A single turn carries every row of the set below to another of its rows. Some are shown first; where does it send the rows asked next?
Q_619: [ 10.4 -22.8   7.5  11.6   6.5   0.6  31.0 -27.2  -9.1   9.1 -26.9   6.5
 -12.4  12.0  -5.3   2.2   2.7  -8.1   9.6]
Q_512: [ -3.8 -23.5  16.6  -6.6  16.6 -12.4   9.5 -31.1  -6.3   5.1 -36.3 -21.4
   7.2   1.5   3.2 -12.5  -5.3   3.9   7.5]
Q_349: [  5.0  -5.0  23.6 -12.6  -8.9 -25.1  13.8 -23.5  -3.8 -29.1  -2.2  -0.9
  22.9  11.0 -15.9   2.5  -7.5 -13.1  -0.6]
Q_683: [  4.7   2.7  -5.4 -29.6 -16.7 -32.1  -3.5   2.4  -2.5  -2.1 -13.4  -9.2
  14.7 -17.0  12.8  -8.9 -20.5  -7.4   3.5]
Q_8: [  0.4   5.8  -8.5 -26.4  -7.8  -1.3   4.8  -2.4  12.4  19.3  18.0  15.4
 -11.2  11.1  -0.3  -8.2 -19.9  -0.8  -5.5]
Q_246: [-20.5  -4.1 -18.3   6.3   9.5 -20.9  17.0   3.9   3.5  -2.9 -12.7 -30.7
  -9.4 -13.7  -4.4 -10.3   7.6   5.6  18.1]
Q_410: [  4.3  10.6  -9.8  -5.7   1.8 -12.4 -12.3   9.8 -13.0 -10.9   5.8  18.7
  11.9 -17.3   9.5  10.2 -20.7   0.4  -8.7]
Q_196: [ -3.0  12.7  15.9  -3.9  24.4 -13.7   0.6 -47.8   0.8   0.4 -29.1 -10.5
   2.4  -1.3 -12.2  -3.9  -1.8   1.0   8.1]
Q_893: [ 14.4   8.6  22.6  16.5 -17.7 -19.0  14.9 -12.6   2.9  -9.8 -22.5 -19.5
  -5.3 -23.8  -9.5 -13.5  -1.6  -1.9   9.1]
Q_963: [ -6.5   5.3  -6.1 -20.3  13.3  -9.0  -8.9 -20.6   9.7   6.2  19.2   7.6
   5.2 -21.3  -4.2 -20.3 -11.9  -5.7 -13.0]
Q_570: [ -9.5  -0.3 -14.7 -31.4   1.7 -11.3  -8.8 -10.3  11.8  12.3 -12.5  18.4
 -16.2 -16.6  10.3 -13.9 -14.3  -6.9   7.8]
Q_563: [  8.2  -4.2 -19.7 -36.5  -8.5  -5.2  14.6 -25.5   1.8  -1.3   7.5  19.5
   0.2 -14.6  -9.5 -10.4  -2.4   3.7   2.1]
Q_747: [  6.7  20.2 -14.7  -7.2  12.9 -11.0  27.2 -25.6  15.7  18.7   1.3   8.2
 -17.6   7.2  -0.6 -15.4   3.1  12.4   3.0]
Q_706: [  9.7  -6.0  25.5  20.0  -6.7 -20.4  -5.5  -0.2   5.4  -8.9  -3.5 -10.0
  17.7  -4.5   4.7 -11.3 -26.5  -7.7  20.9]
Q_333: [  8.5   3.6  -3.8 -24.2 -19.0 -25.6  19.4 -21.0   0.5  12.0  -7.3  -8.0
 -10.3  -5.9  12.9 -31.2   6.8   1.4   7.9]
Q_564: [  4.5  -7.9  18.9  -8.3  15.2 -10.0   0.6   4.0 -10.7 -24.3  -5.4   1.0
  16.4  13.1 -25.4   8.9   6.2 -12.2 -11.1]
Q_524: [ 11.6 -12.7  -8.9   5.1   4.6 -14.4   1.8  15.1  -3.9  -1.1  25.6 -23.0
   8.8  -1.9 -10.1   4.3  -0.4  -5.0  21.0]
Q_813: [  1.7  25.2   6.9   6.0  -2.0 -10.3  15.9  -4.7  11.3  -2.0 -35.0  -6.0
 -15.1   9.0 -18.8 -12.1   8.4   1.5  28.0]
Q_817: [ 13.5   0.7  25.4 -11.2  19.8  -7.8  -2.4 -11.1  15.8 -16.5 -14.3  15.0
  -3.0   5.1  14.8  23.3 -12.5 -11.8  12.5]
Q_120: [ -2.6   6.9   6.6   7.5  -2.5  10.5  17.4 -26.3 -23.8  -4.8 -20.9  19.0
  -0.9  17.8  -1.2  12.8  -1.6 -10.7  15.3]
Q_191: [-18.3   8.5 -19.0 -16.5 -16.7   0.7   9.9  -9.9  -9.7   7.7  -2.6   9.6
  -2.0 -16.5  -3.5  -8.5 -20.2  -1.8 -16.5]
Q_873: [ -3.6  -2.8  -0.2   7.6   1.8 -13.4   8.3  16.4  -0.3  -0.7  11.2 -38.9
  -5.9 -17.4   3.2  -3.8   4.0   0.0   4.1]
Q_236: [ -6.3 -15.1 -24.3   8.8   8.3 -13.0  13.0   1.3  -6.3  -4.9  -6.2  -4.2
 -20.6  -4.2  -2.7  -2.0  13.8  18.2  30.7]
Q_273: [  8.9  14.5   8.6   5.3  19.0   4.4   2.1  -9.6   1.8 -20.5  -9.5  13.9
   1.3   9.8  -6.9  -9.0  16.7  18.3  34.0]
Q_938: [ 16.0 -14.4 -20.7   0.9  15.7 -12.3   6.0   7.7   4.6  -2.1   9.6  -7.9
  -7.4  -1.2  -9.0  17.5  -1.2  17.8  29.8]
Q_838: [ 12.2   5.4  11.9  11.1   5.0   4.4   8.5   1.2   2.1 -20.1   0.4   2.7
  23.8  10.9  -0.4  10.7 -22.6  22.4  20.4]
Q_666: [ -1.6  18.3 -21.8   7.4  24.4  -7.8   2.7 -10.3  -0.2   2.6  15.0  30.7
   4.8   4.5  -7.8  -3.3  -6.9  -0.8   1.8]
Q_647: [ -7.8 -11.3  29.3 -11.7   3.9  -7.4  -6.0   5.5 -15.9  -7.3 -22.7 -19.9
   4.5  15.2   5.1  -1.6  -6.3   6.5 -12.2]
Q_282: [ -2.8   7.4  37.6  -1.4 -12.0 -17.3  -1.3 -14.8  -5.5   2.2 -14.3 -10.1
 -19.9  21.0   5.0  -4.9  -8.8   2.6  -8.3]
Q_330: [ 19.1  -9.9  15.0   2.8  29.6  -5.5  10.1  -4.3  12.8  -3.2 -14.5  14.5
 -12.4  11.9 -15.2  19.2   2.9 -16.4   2.2]

Q_838 goes to Q_273
Q_120 goes to Q_196
Now find these:
Q_512 goes to Q_647
Q_747 goes to Q_333
Q_236 goes to Q_246
Q_8 goes to Q_563

A single turn carries every row of the set below to another of its rows. Some are shown first; where does it send the rows asked next?
Q_816: [ 16.6  26.1  -4.5  -1.9 -15.8   9.3  11.3 -35.6 -32.4  19.2 -26.8  -4.9
  28.9  18.5 -15.5 -13.3 -23.6  10.7  20.6   9.1   3.4   4.4  24.0]
Q_968: [  4.8  22.0 -29.6 -12.7 -12.4  15.7  -7.7  10.1  -8.2 -15.8 -32.4  22.7
  -0.7   7.9  -0.1 -19.7 -25.9 -20.6   2.5   6.8 -12.9 -21.4  22.9]
Q_520: [ 11.2  24.9 -29.2  -9.3 -10.4   0.7   0.1   8.4  -5.2 -23.4 -32.9  23.5
  11.6   1.5   5.2 -18.0 -19.6 -23.9   7.3  10.0 -12.9 -16.6  23.9]
Q_123: [-11.5   2.3 -20.7  22.5 -21.0   2.5  12.4 -12.0 -39.8  22.8 -36.6  -9.0
 -15.1  12.8 -11.1 -22.8  27.8  -2.5  28.0  31.9 -10.7 -24.4  30.7]
Q_132: [ -2.1   0.2 -16.7  15.0 -20.0  -4.6  15.6  -9.7 -36.7  21.9 -39.0  -2.1
 -17.8   5.2 -12.6 -12.5  31.7  -5.4  32.5  35.4  -4.8 -27.6  25.5]
Q_36: [  9.8  30.9   0.0   6.2 -12.5  -2.4   6.1 -43.1 -26.1  18.7 -33.9 -13.0
  20.1   9.3 -16.1  -7.0 -22.1   4.9   9.1   2.1   6.9  -7.4  26.7]
Q_877: [ 16.5  24.5 -25.9 -11.3   5.2   5.7   9.3   9.6   4.4  -8.4 -19.7  27.6
 -10.7  -0.5   7.2 -28.6 -16.9 -13.0   5.1   9.6   4.4  -2.4  16.4]
Q_560: [ -5.4  16.3 -18.8   4.9 -13.2   1.9  17.9  -9.7 -31.6   5.0 -40.7   3.2
 -27.4   3.9   5.3 -16.6  42.7 -23.1   3.6  23.7 -10.0 -14.7  40.4]
Q_971: [  5.6  30.2 -34.0 -25.7  -5.4  15.1   5.1   1.6  -3.9 -14.8 -28.4  29.1
   8.2  -0.8   3.7 -17.8 -16.6 -14.9   5.6  11.4  -8.0  -6.0  19.5]
Q_853: [ 22.7  43.1   7.8  -3.5 -11.3  12.5  18.8   3.0 -13.4  -4.7 -10.6   2.7
  -3.1  16.0   6.8 -21.4 -13.9  -2.3  -0.7  12.1  12.3   5.0  36.2]
Q_574: [  4.8  11.7 -31.3  -7.2   4.7  -4.7   3.3 -10.3   2.3   5.0 -33.6   7.3
  13.6   7.8 -27.1 -14.7 -16.7  19.4  22.7  10.3  -1.6  -5.4   0.5]
Q_898: [  4.6   9.4 -35.7   6.1  -3.4 -14.6   0.8 -23.5  -9.1   3.6 -37.1  13.3
  24.1  -5.0 -13.2 -16.0 -25.0  -5.0  27.3   7.9  -5.1 -17.5   8.9]
Q_149: [ -8.2  13.9 -35.3   1.9  -4.1  -3.0  -6.7 -24.1  -6.4  11.1 -35.4   9.5
  14.5  -5.1 -17.9 -15.9 -29.3   1.8  23.0   9.5  -3.2 -25.0   7.9]
Q_783: [  6.4   9.7 -39.4  -9.5   0.0   2.0   3.7 -27.7 -10.7  13.9 -34.4  19.2
  20.0  -1.0 -14.9 -18.3 -24.7   2.1  25.9   9.8  -2.7  -4.4   5.3]
Q_185: [ -4.5   2.9 -26.3   4.9  -6.7   2.3  10.4  -2.3 -35.7  17.1 -39.0  12.2
 -34.2  14.9  -4.9 -19.3  28.9 -18.6  20.9  34.7 -11.5 -24.4  19.9]
Q_86: [ 21.4  25.1   3.2  13.1  -7.8   1.1  16.1 -22.8 -20.7  22.1 -15.3  -9.0
   9.7  17.9 -10.8 -23.8 -24.7  16.4  20.8  10.5  17.0   4.5  21.9]
Q_390: [ 17.7  28.3  -0.4  -3.2  -3.9  -2.3  12.7 -24.3 -14.5  10.9 -31.5 -12.3
  19.8  20.7 -24.7  -5.9 -11.2  23.8  12.0   6.0   7.8   7.6  19.4]
Q_91: [  1.4  -2.8 -24.4   6.5 -15.1  -1.4  13.3   1.1 -32.7  12.2 -41.7  10.6
 -26.0   2.9  -4.0 -15.5  34.5 -19.7  25.3  30.2  -9.8 -24.4  25.9]
Q_46: [ 18.5  46.8   0.7 -17.5 -23.0  25.0  13.7  -4.7 -24.0  -9.6 -20.8   4.6
  16.6  18.9   2.8 -13.2 -16.3  -5.5   0.7  13.9  -0.9   1.1  38.9]
Q_814: [ 22.1  38.8   6.7  -8.2 -20.8  16.7   5.2  -8.3 -27.8  -5.1 -33.0   1.4
   6.1  22.8   2.7 -10.2 -17.7 -17.9 -10.1  -0.4  -2.3  -3.8  44.5]
Q_848: [ -5.2  26.2  -2.0   7.6 -15.5  -0.1  21.7 -17.1 -42.8  19.9 -30.9  -7.8
 -26.8  14.5  -5.5  -9.9  34.7  -8.3  13.3  37.4  -0.5 -20.6  32.1]
Q_509: [  0.3  17.5  -0.8  11.0 -22.7  -2.7  22.6 -12.2 -40.1  16.8 -35.9  -8.3
 -18.7   5.6  -4.6  -7.1  38.8  -7.7  21.7  33.9  -0.7 -21.6  36.2]
Q_894: [-12.1  24.3  -8.0  14.0 -23.0   2.2  20.0 -14.1 -37.0  12.9 -31.8 -12.4
 -17.8   7.4  -3.1 -13.8  38.4  -6.0  13.1  32.5  -5.0 -20.2  42.1]
Q_30: [ 24.8  40.7   5.5  -1.9 -24.8   6.1  11.1  -3.2 -25.8 -17.5 -26.9   1.1
  20.1  19.4   5.8 -10.9 -15.9 -18.3  -1.1   7.2  -3.8  -4.4  43.3]
Q_99: [ 14.4   4.8 -30.8   5.8   7.1  -5.5   7.4 -15.8  -4.2  19.0 -24.6  15.2
   1.8   2.3 -12.0 -29.4 -25.9   6.8  25.2   8.2   8.9  -2.3   1.4]
Q_298: [ 12.8  20.2 -26.6 -20.9   0.0   9.9   3.1  18.1   2.1 -17.9 -33.1  19.0
   2.6  15.8 -10.4 -16.1 -12.4   0.6   4.5   8.2  -7.5  -1.6  14.1]
Q_483: [ 25.0  37.2   4.4 -17.2  -9.0  11.4  13.2   3.4 -14.3 -11.9 -29.8  -0.7
   8.2  28.0  -9.3  -9.4  -6.7   4.1  -4.6   4.7   0.9  10.6  31.9]
Q_100: [  0.0  18.8 -10.9  -1.4  -9.4   3.7  18.2  -4.8 -38.1  10.0 -36.6   7.5
 -37.6  14.5   1.9 -14.4  36.4 -23.7   7.7  30.5  -6.0 -17.7  32.2]
Q_617: [ -4.6  -5.4 -31.0  11.3 -11.3   1.9  10.2  -6.8 -34.1  14.3 -44.9   7.5
 -26.2   9.5  -3.8 -24.9  33.1 -19.3  18.4  22.2 -16.6 -18.1  28.9]
Q_618: [-10.1   9.1 -18.0  14.3 -11.9  -2.0  13.8 -14.9 -39.1  27.9 -33.6  -2.3
 -25.7  14.3 -12.7 -16.0  25.7  -2.9  27.0  38.7  -4.1 -27.3  20.9]
Q_496: [ 18.8  26.8  -1.5  13.3 -17.8 -10.7  11.2 -35.3 -29.1  11.2 -31.0 -11.3
  32.6  12.1 -12.4  -9.5 -22.2   2.6  17.9   5.4   1.5  -4.9  28.3]
Q_460: [  4.5  13.1  -9.0   0.9 -17.8   0.6  20.2  -0.3 -34.4   4.8 -38.7   4.8
 -27.9   3.1   2.2 -10.1  41.8 -22.5  12.4  29.6  -4.7 -19.4  37.6]

Q_132 goes to Q_91
Q_783 goes to Q_971
Now find these:
Q_99 goes to Q_877
Q_36 goes to Q_149
Q_560 goes to Q_894
Q_898 goes to Q_520
Q_618 goes to Q_185
Q_483 goes to Q_390

